rotation ticks, each row followed by its count of ticks:
The counts run from 0 to 480.
|  -5 |  -5 |  -9 |   9 | -11 |  -7 |  -9 |   6 |   0 |  -7 |   9 | -21 |   2 |   0 |   0 |  -2 |   1 | -11 |  13 |   2 |  12 |   7 |   4 |   3 |  10 |  16 | -10 |  -5 |  14 |  -3 |   1 |   5 |  -7 | -24 |  -8 |  13 |  13 |  -9 |  13 |  -3 | -12 |   0 |  13 |  -2 |  -4 |  18 | -24 |   1 |   3 |   3 |   7 |  -4 |  -3 |  -1 |   1 |   0 |   8 |  25 |  19 |  -4 |   0 |   2 |  10 |  -5 |   5 |  -4 |  -3 |   1 |  -2 |   2 |   9 |  435
| -16 |  -7 | -14 |   3 |   3 |   8 |  10 |  -7 |  -6 |  -1 |  -1 |  -8 |  -2 |   7 |   0 |   0 |  -8 |   8 |   6 |  -1 |  -1 |  17 |   4 |  11 |  -1 |  -9 |   9 |  -7 |  14 |   0 |  16 |   7 | -10 |  -7 |   0 |  -8 |  -1 |   2 |  -4 |  -6 | -10 |  -1 | -11 |  10 |   8 |  17 |  -7 |   4 |   6 |  -2 |   9 |  -5 |   9 | -26 | -14 |   5 | -14 |  -1 |   9 |   4 |   6 |  10 |   7 |  -1 |   9 |   1 |  12 |   3 | -27 |   3 |  14 |  414
|  -6 |  -5 | -10 |  -4 |  -4 |   8 | -14 |   9 |  12 |   2 |  -7 |  -4 |  -7 | -11 |  10 |   1 |   2 |   0 |   8 |  -5 |   3 | -11 |   7 |  -8 |  -6 |  22 |  11 |  11 | -20 | -12 | -11 |  -7 | -16 | -17 | -14 |   6 |  -6 |   3 |  -6 | -13 |  -4 |   5 |  -1 |   9 |  -2 |   3 | -14 |  -6 |  -9 |   6 | -18 |  17 |  13 |  10 |  -4 |  -7 | -10 |  24 | -10 |  -7 |   6 |   4 |   6 |   3 |  -7 |   3 | -14 |   2 |   1 |   4 |   3 |  395
| -18 | -12 |  -3 |  15 |   5 |   8 |   8 |  -7 | -12 |   8 |  -1 |  -8 |  -6 |   4 |   0 |   0 | -10 |   3 |  10 |   9 |   4 |   6 | -16 | -12 |  -3 |  10 |  -4 |   1 |   7 | -10 |  10 |   8 |   2 |   1 |  -7 |  -4 |  20 |   5 | -14 |  11 | -11 |   0 |  -4 |  13 |  13 |   1 | -20 |  15 |  20 |   8 |   1 |  -9 |  -1 | -12 | -15 |   3 |  -2 |   5 |   4 |  -5 |  -7 |  -4 |  11 |  -2 |  25 |   3 |   3 |   0 | -17 | -12 |   6 |  425
| -17 |   9 |  11 |  12 |  13 |   7 | -12 |  -6 |  15 | -16 |  25 |   4 |   8 | -10 |  12 |   5 |   4 |   9 |  -1 |   3 |  16 |   6 |  -2 |  -2 |  -3 |  14 |  -6 |  16 |   5 |  -6 | -16 |  -5 |  -2 |  -7 | -26 |  -8 |   4 |   1 | -15 |  -9 | -18 |  -5 |   7 |  -1 |   1 |   4 |  -5 |   1 |   3 |   8 |  -2 |  -3 |   4 |  10 |   4 |  -3 |  -7 |  -7 |  -4 |   1 |   4 |   3 |   1 |  -1 |  -8 |   4 |   6 |   8 |  -9 | -17 |  14 |  475
|  -8 |   0 |   6 |  -7 |  -2 |  15 |   2 |  -6 |  -5 |  -8 |   9 |  11 |   1 |  -1 |   5 |  11 |   7 |   0 |   1 |  -5 |  26 |   0 |   3 |  -1 |  -1 |  -8 |  -8 |  20 | -12 |  -3 | -14 |  -3 | -11 |  -9 |  -9 | -11 |  10 |   7 |   8 |  11 |  -9 | -12 |  21 |   1 |   7 |  -2 | -15 |  -6 |  11 |   3 |   0 |  13 |   5 |  10 | -12 |  -8 |  23 |   7 |  -2 |  11 |   3 |  -3 |  -8 |   6 |  12 |  -1 |   0 |  -7 |   2 |  -5 |  -3 |  285
|  16 | -22 |   3 |   3 | -15 |   2 |   2 |  13 |  18 |   3 |  -3 |  -3 |   6 |  -4 |   4 |  -3 |  15 |   4 |  -3 |   0 |   3 |   3 |  20 |  -4 |  -4 |  -5 |   4 |  11 |   1 |   2 |  -7 |  -6 | -24 |   6 |   1 |  -8 |   3 |   5 | -19 | -25 |   1 |   8 |  -5 |  -4 |  -7 |  -5 |   8 |  -2 |   2 |  -2 |  -9 |  11 |  -5 |  12 |   6 |   9 | -15 |  -5 |  -9 |   2 |   0 |   6 | -11 | -16 | -11 |  -1 |   8 |   2 |   5 |   1 | -14 |  26
|  -1 | -11 |  -8 |   2 | -11 |   6 |   7 |  11 |   5 |  14 | -12 | -12 |  -8 |   1 |  -7 |   7 | -18 |  14 | -23 | -11 |  -7 |  -1 |  -4 |  -3 | -17 |   1 |   0 |   2 |   3 |   9 |  -2 |   3 |  -9 |  -6 |   0 | -10 |   7 |   6 | -26 |   3 |   8 |   8 | -13 |   7 |   6 |   7 |  21 | -10 |   2 |   7 | -12 |  -6 |  -3 |  -8 |   7 |   6 | -20 | -25 | -11 |   6 | -11 |   4 |  -2 |   1 |  -1 |   7 |  -4 |  15 |  -8 |  -4 |  -1 |  408
| -16 |  18 |   8 |  -2 |  17 |   4 |  -4 |  -6 |  -3 |   8 |   1 |  18 |   4 |  -7 |  18 |   6 |  -7 |  -9 | -11 |   6 |   1 | -14 |   0 |  -4 |  13 | -12 |  -1 |   8 |   9 |   2 |  -5 |  -8 |  26 |  22 | -11 | -11 |  -1 |  -1 |   1 |   7 |   7 | -19 |   9 |   8 |   7 | -12 |  22 |   7 | -12 |  -3 |   3 |  -4 |   4 |   8 |  10 |   5 |   8 | -20 | -12 |  -3 |  13 |  -5 |  -3 |   4 | -13 |  -2 |  10 |   3 |   2 | -11 |   2 |  371
|  -7 | -15 |  -6 |   7 |   4 |  11 | -14 |  -3 |   8 |  -5 |   2 |  -2 |  12 | -10 |  10 | -12 |   9 | -21 |  12 |  12 |   4 |   8 |  15 |  -3 |   0 |  -3 |  11 |  10 |   4 |   1 |   9 |  -7 | -14 |  -4 |  -6 |  -9 |   2 |   4 | -14 | -22 |  -4 |   8 |  -3 |  -2 |  -4 |  13 | -16 |  13 | -10 |   6 |  12 |   8 |   9 |  -3 |   0 |   4 |  -9 |  13 |  -1 |   8 |   4 |   8 |   8 |  -7 | -15 |  -3 |  12 |   3 |  -9 |   2 |  -4 |  224
|   1 |  -2 | -12 |  -7 |  -2 | -15 |  13 |  -6 | -10 |  -9 |   9 |   6 |   3 |  -8 |  -9 |  -6 |   1 |   2 |  12 |   2 | -17 |  17 |  -4 |  10 |  15 |  10 |  -4 |  -6 | -17 |  -8 |  12 |  18 |   5 |   0 |   4 | -13 |  -8 |  -7 |  10 |  -3 |  -8 |  12 |   2 |  -9 |  -4 |  12 |  -7 | -13 |   2 |  -8 |   4 |   3 |  13 | -10 |  -5 |  -4 |  -4 |  12 |  -1 |  -2 |   6 |   1 |   1 |  -1 |  20 |  -4 |   4 |  10 |  -2 | -14 |  -2 |  62
|  -5 |  -7 |   4 |  -7 |  -5 |   2 |   8 |   1 |   1 |   6 |  -4 |   2 |  -4 | -10 |   1 |   6 |   4 |  10 |  -7 |  -7 |  16 | -11 |  -4 | -12 | -10 |   1 |   5 |   8 | -27 |  -8 |  -2 | -10 | -24 | -15 |  -9 |   0 |   7 |   7 |  -7 |   4 |  -3 |   2 |   6 |   8 |   4 | -12 |   5 | -14 |  -6 |  13 | -16 |  16 |  12 |  12 |  -7 | -12 |  10 |   1 |  -6 |  -3 |  -9 |  -1 |   1 |   7 |   5 |   1 | -21 |  -2 |  10 |  11 |  -5 |  296
|  -7 |   3 |  -8 |   1 | -11 | -10 |   8 |  -6 | -18 | -11 |   5 | -11 |   4 |  -7 | -17 |  -7 | -11 |   6 |   1 |  -5 |  -5 |  18 | -15 |  11 |  13 |  14 |  -9 |  -5 |   4 |   0 |   4 |  14 |  -1 | -18 |   1 | -11 |   2 | -16 |  18 |  11 |  -9 |  -5 |   5 |   3 |  -3 |  23 |  -8 | -15 |  -5 |   2 |  12 |  -1 |  -1 | -19 |   0 |  -5 |  -1 |   6 |   8 | -11 |  -1 |  -2 |   4 |   2 |  15 |  -4 |   3 |  12 |  -4 |  -9 |   4 |  153
|  -4 |   9 |   1 |  -8 |   4 |   4 | -12 |  -1 |  -9 |   5 |   1 |   5 |  -1 |  -3 |   7 |  14 |  -1 |   0 |  -7 |  -8 |  22 | -30 |   5 |   0 | -22 | -14 |  -4 |  14 |   2 |  -2 | -16 | -17 | -11 |  -4 |  -8 |   4 |  20 |  -5 |   5 |  17 |   0 |   1 |  11 |  19 |   3 |   1 |  -2 |   4 |   2 |   9 | -11 |   7 |  -2 |   8 |   8 | -10 |  19 |  -3 |   2 |  15 |  -7 |   6 |   4 |  -1 |  -7 |   9 |  -5 |  -4 |   1 |   6 |   7 |  388
|  25 |   6 |  19 |  -2 |   6 |  -2 |   8 |   0 |  11 |  11 |  20 |  -1 |  10 |   6 |   0 |   4 |  11 |   2 |   9 |  -4 |   6 |   6 |   6 |   1 |   4 |  -6 |  11 |   3 |  -7 |  -6 |  -7 | -13 |  -3 | -10 |   3 |  12 |   5 |  13 |  -2 |  -2 | -16 |   4 |  13 | -19 |  -3 | -14 |  -6 | -22 |  11 |   9 |  -9 |  12 | -15 |   7 |  -6 |  -2 |   9 |  10 |  -3 |   9 |  -7 |  -4 | -17 |   0 |  -7 |   1 |   1 |  -9 |   5 |   2 |  -9 |  187
|  12 |  -3 |   3 |  -5 |   3 | -11 |  -7 |  11 | -12 |  14 |   1 | -11 |   3 |  -4 |  -1 |   4 |  -8 | -11 |   0 |  18 |  -5 | -12 |  -7 | -18 | -12 |  11 | -13 |   8 |  -1 |   0 |   2 | -18 |   6 |  13 |   7 |   0 |  11 | -11 |  -3 |  13 |   6 |  16 |   8 |   4 | -11 |  -5 | -10 |  16 |   9 |  11 |  -3 |  -2 | -11 |  17 |   5 |   2 |   6 |  10 |   3 | -17 |  -8 |  -5 |  14 | -12 |   0 |  -3 |  10 |  -4 |  17 | -20 | -15 |  338
|  -4 | -17 |   0 |  -8 | -27 |   9 |  -1 |   9 |  -5 |  -3 |   6 |  13 |   2 |  -9 |   3 |  -6 |  13 |  -6 |   9 | -18 |  13 |   0 |  11 |   4 |  24 | -13 | -18 |   6 |   3 |   4 |  -6 |  14 |  -6 | -12 |   2 |  -3 |   8 |  -5 |  18 | -11 |  -2 |   3 |  12 |   6 |   8 |  -1 |   3 | -21 |  -8 |  -5 |  -6 |   2 |  -3 |  -8 |  -3 |  -2 |   1 |   3 |  -5 |  13 |  10 |   0 |   0 |   0 |   3 | -13 |  -9 |   0 |  12 |  13 |  -5 |  456
|   8 |  34 |   8 |  -9 |  27 |   5 |   8 | -12 |   2 |   0 |   8 |   9 |  17 |   2 |   1 |   1 |  -7 |   2 |  -5 |  -1 |   5 |  -1 |   7 |  11 |   0 | -18 |  19 |   1 |   1 |  -9 |   7 | -13 |  10 |  -6 |  -6 |  -3 |  -2 |   8 |   3 |   5 |  -7 |  -5 |  13 |  -4 |   0 |  -7 |   5 |   0 |   3 |   2 |  13 |   5 |  -7 |  -1 |   1 |  -6 |  10 |  -1 |   1 |   0 |   2 |   8 | -10 |   8 | -20 |   9 |   8 |   8 | -10 |  13 |   9 |  381
|  -3 |  -9 |  11 |   0 |   2 |   8 |  -9 |  -6 |  -9 |   6 |  18 |   7 |   0 |  -3 |   1 |  -9 |   5 | -11 |   4 |  -1 |   4 |   0 |   1 |   4 |  10 | -26 |  -8 |  -4 |  18 |  10 |  12 |   3 |   8 | -17 |  -4 |  -4 |  18 |  -8 |  14 |  -3 |  -3 |  14 |   2 |   4 |  14 |   3 |   3 | -14 |  -6 |  11 |  10 | -15 | -13 | -17 |  -5 |   4 |  -1 |   0 |  -9 |  24 |   2 |   7 |  -2 |   0 |  -5 | -10 |   1 |   4 |  -1 |  16 |  -4 |  75
|   5 |   6 |   5 |   1 |  -5 |  -6 | -20 |   5 |  -6 |   7 |  -6 | -13 |   4 |  -8 |  -1 | -11 | -10 | -24 |  -5 |   7 |   3 |  -6 |  -7 | -14 |   2 |   3 |  -5 |   5 |   1 |   4 |   8 | -12 |   3 | -21 |  -1 |  -1 |  23 |  -7 |  -1 |   6 |   9 |  15 |  -3 |   9 |   8 |   6 |   1 |  -6 | -15 |  14 |   0 |  -3 |   7 |  -2 |   6 |  -5 |   5 |   7 |   1 |   2 | -15 |  -2 |  23 |   4 | -11 |  -5 | -19 |  -4 |  13 |  18 |  -2 |  246
|   1 |  -2 | -14 |   1 | -14 |  -6 |  13 |  -1 |  11 |  -6 |  -2 | -10 |  -3 |   4 |   6 |  12 |  -1 |  14 |  11 |  -5 |  -7 |   8 |  17 |  11 |  -4 |   0 |  13 |  -9 |   3 |  -6 |  -1 |  11 |  -6 |   8 |   3 |   8 |  -8 |   2 | -13 | -15 | -10 |   4 |  -8 |  -2 |  -8 | -14 |  -2 |   4 |   7 | -12 |  -8 |  11 |  -1 |  -6 | -10 |  -3 | -14 |   3 |  14 |  -1 |   9 |  15 | -17 |  -6 |  -2 |   5 |   0 |   2 | -10 |   6 |   5 |  311
|  12 |  29 |  -8 | -13 |   7 | -10 |  -4 |   1 |   2 |  -9 |   3 |   6 |  10 |  -9 |   1 |  12 |   0 |  -6 |  -4 |  -3 |   4 |  -3 |  18 |  12 |  -2 |  -1 |   3 |   8 |  -9 |  -6 | -26 | -10 |  -2 |  12 |  -5 |  -3 |  -9 |   0 |  11 |   2 |   6 |   0 |  19 |  -4 | -20 |  -5 |  10 |   4 |  -2 |  -9 |   3 |  17 |   3 |  19 |   7 |  -3 |  18 |   8 |   5 |   0 |   8 |  10 |  -6 |  -1 |  -7 |  -2 |   9 |   3 |   8 |  -8 |  -4 |  99
|  -5 |   7 |  -2 |   7 |   6 |   2 |   2 |  -2 |  13 |   1 |  12 |   4 |   7 |   3 |  13 |  -2 |   9 |   3 |  21 | -11 |   4 |   4 |  12 |  15 |  13 |  -2 |  -4 |  -6 |  17 | -18 |  -6 |   9 |   9 |   0 | -18 |   9 |  -6 |  12 |   3 | -14 | -16 |  -8 |   4 |  -8 |   5 |  -1 | -10 |   3 |   8 |  -8 |  -4 |   2 |  -9 |   2 |  -5 |   2 |   0 |  17 |   0 |   9 |  20 |   4 | -14 |  -7 |   0 |   2 |  13 |  -3 | -15 |  -2 |  13 |  373
|  24 |  13 |  -9 |  -5 |  -9 | -24 |  10 |  13 |   0 |   8 |   4 | -19 |   0 |   8 |  -1 |   1 |   0 |  -7 |   6 |   3 | -14 |  11 |   7 |  12 |   2 |   6 |   9 | -15 |   1 |  -8 |   6 |   5 |  10 |   0 |  10 |  14 |   4 |  -2 |  -3 |  -1 |   2 |  17 |   3 | -13 | -12 |  -7 |  -7 |  -9 |   6 |  -2 | -10 |   1 |  -9 |   2 |  -5 |  -4 |   3 |  23 |  11 |   2 |  -6 |  10 |  -9 |  -4 |  10 |  -2 | -15 |  -8 |   0 |  11 |  -4 |  249
|   8 |  -3 |  21 |  -7 |  12 |   7 |   2 |  -6 | -16 |   4 |  21 |  15 |   7 |   0 |   4 |  -4 |   7 |  -6 |  -1 |  17 |   4 |   5 |   0 |  -9 |  -1 | -17 |   2 |  12 |  -6 |   7 |   0 | -12 |   8 |   8 |  -1 |  -6 |   7 |   0 |  -6 |  12 |  -6 |  11 |   9 |   2 |   5 | -24 |   9 | -14 |   9 |  13 |   3 |  -5 |  -8 |   6 |  -7 |   0 |  14 | -14 |   7 |  14 |  -1 |   3 |  -7 |   5 |   3 |  -6 |   7 |  -4 |   8 |  -2 | -18 |  177
|   0 |   3 |  12 |  -3 |  19 |  10 |  -6 |   2 |   0 |   6 |  10 |  14 |   4 |  -7 |   0 |  -1 |  -1 |  -3 |   1 |   5 |   8 |  -9 |  -5 |  -7 |   2 |  17 |  -4 |  18 |  -5 |  -8 |  -9 | -21 |   1 |  -6 | -15 |  -8 |   4 |  -3 |   1 |   6 |   6 |   0 |  14 |  13 |   0 |   9 |  -1 |  -7 |  -7 |  13 |  -8 |   3 |  -1 |  17 |   6 |  -1 |   5 |  17 | -20 |  -6 |   2 |  -8 |  13 |   1 |   4 |  -1 |   8 |   9 |  -3 | -31 |  -3 |  94
|   6 |  14 |  -1 | -16 |  14 |  -1 |   6 |   4 | -12 |  11 |  -9 |  15 |   1 |  -3 |  -2 |  19 |  -5 |   2 |  -6 |   1 |   8 | -15 |  11 |  -8 |  -5 |  -9 |   5 |   9 | -13 |  -8 |  -8 |  -7 |  11 |  12 |   9 |   3 |   3 |   0 |   8 |  17 |  13 |  -5 |  15 |   7 |  -6 | -15 |  15 |   8 |   4 |   1 | -13 |  17 |   1 |  21 |   0 |  -4 |  14 |   9 | -12 |  -1 |   0 |   0 |  -4 |   2 |   3 |   7 |  -4 |  -1 |  11 | -10 | -12 |  98
|  -7 |  11 |   5 |   4 |  -7 |  -7 |   1 |   0 |   8 |  -1 |  20 |   2 |   0 |  -4 |  12 |  -3 |  -1 |   6 |   8 |   4 | -12 |   6 |  -3 |  -3 |  20 |  26 |   4 |  -9 | -10 | -10 |  -3 |  14 |  14 |   1 | -11 |   3 | -14 |   2 |  -8 | -12 |  -7 |   3 |  -5 | -12 |   0 | -18 |   4 | -16 |  -9 |   0 | -10 | -10 |   2 |  -2 |   1 |  -4 |  -9 |   5 |   0 | -10 |   6 |  -1 |  -9 |   3 |   4 |  -1 | -12 |  -2 |   1 |  -3 |  -5 |  453
|  13 |   4 | -12 | -11 | -16 |  -1 |   7 |   4 |   1 |   3 |  -8 |  -5 |   6 |  -3 | -15 |   7 |  -2 |   7 | -11 | -24 |   7 |   0 |   9 |  13 |  -5 | -17 |   7 |   2 |  -1 |   2 |  -3 |  -1 | -21 | -23 |   7 |   2 |   8 |   4 |   6 |   3 |   0 |   3 |   0 |   4 |   5 |   5 |   6 | -17 |  -1 |   7 |  -7 |  14 |   1 |  -5 |   2 |  -6 |  -2 |  -7 |   0 |  19 |  -4 |  12 |  -8 |   6 |  -1 |   6 |  -9 |   8 |   3 |  25 |  -1 |  398
|  -4 |   7 |  12 |  -1 |  -1 |  14 |  -8 | -11 |   9 |  -7 |  17 |   6 |  18 | -14 |   9 | -15 |   8 |  -7 |   4 |  -8 |  14 |  13 |  -3 |  -1 |  24 |  -6 |   6 |   9 |  -4 |  -5 |   3 |  -3 |   5 | -12 | -10 |  -8 |   2 |   6 |   5 | -12 | -19 | -13 |  22 | -14 |  -1 |  -4 |   0 |  -9 |  -6 |   6 |  11 |   3 |   9 |  -3 |   2 |  -1 |   9 |   4 |  -6 |   0 |   6 |  -6 |   1 |  -4 | -16 |  -5 |   2 |  -1 |   6 |   6 |   3 |  183
| -10 |  -2 |   9 |  -5 |   9 |  12 |  -3 |  -6 |  -1 |   5 |   0 |  13 |   5 |  -5 |   9 |   2 |   7 |  -1 |  18 |  -3 |  10 |  -1 |  11 |  -6 |  21 | -17 |  10 |   2 |   0 | -11 |   8 |  -5 |  11 |  10 |  -1 |  -6 |  -5 |   7 |  10 | -11 |  -7 | -24 |  14 |   0 |  -5 | -22 |   2 |  11 |  -2 |  -1 |   3 |  18 |   7 |   2 |  -2 |   2 |   1 |  15 | -15 | -14 |  12 |  -9 |  -6 |  -4 | -11 |  -1 |  11 |  -7 |   8 |   0 |  -3 |  473
|   9 |  12 | -11 |   6 |  -1 |  -5 |  -1 |   6 |  19 |  -2 |   5 | -10 |   9 |   1 |  13 |   0 |   1 |   3 |   0 |   2 | -10 |  14 |  12 |  12 |  -5 |  -9 |  14 |  -7 |  12 |   3 |   1 |   6 |  -5 |  12 |   5 |   0 |  -8 |   4 | -20 | -18 | -11 |   2 | -11 |  -7 |  -3 |   1 |   5 |  11 |  -1 |  -5 |   1 |  -2 |   0 |  -5 |   5 |   4 | -18 |  -9 |   6 |   5 |   1 |  15 |  -6 | -14 | -20 |   7 |   7 |   7 | -15 |   8 |  12 |  220
|   4 | -19 |  -8 |  -1 | -16 |   1 |   5 |   2 |   8 |   1 |  -2 |  -4 |  -4 |  -4 |  -5 |  -7 |   4 |   6 |  -5 | -20 |   3 |   6 |   6 |   7 | -11 | -20 |   9 |   1 |   2 |   5 |   5 |   4 | -15 | -16 |   3 |  -2 |  18 |   7 |  -8 | -12 | -10 |   9 | -12 |   1 |   8 |   1 |   3 | -10 |   3 |   4 |  -2 |   7 |  -6 | -20 |  -1 |   3 | -12 | -11 |  -3 |  25 |  -5 |   9 |  -4 |  -2 |  -1 |  -1 |  -7 |   0 |  -6 |  18 |   1 |  216
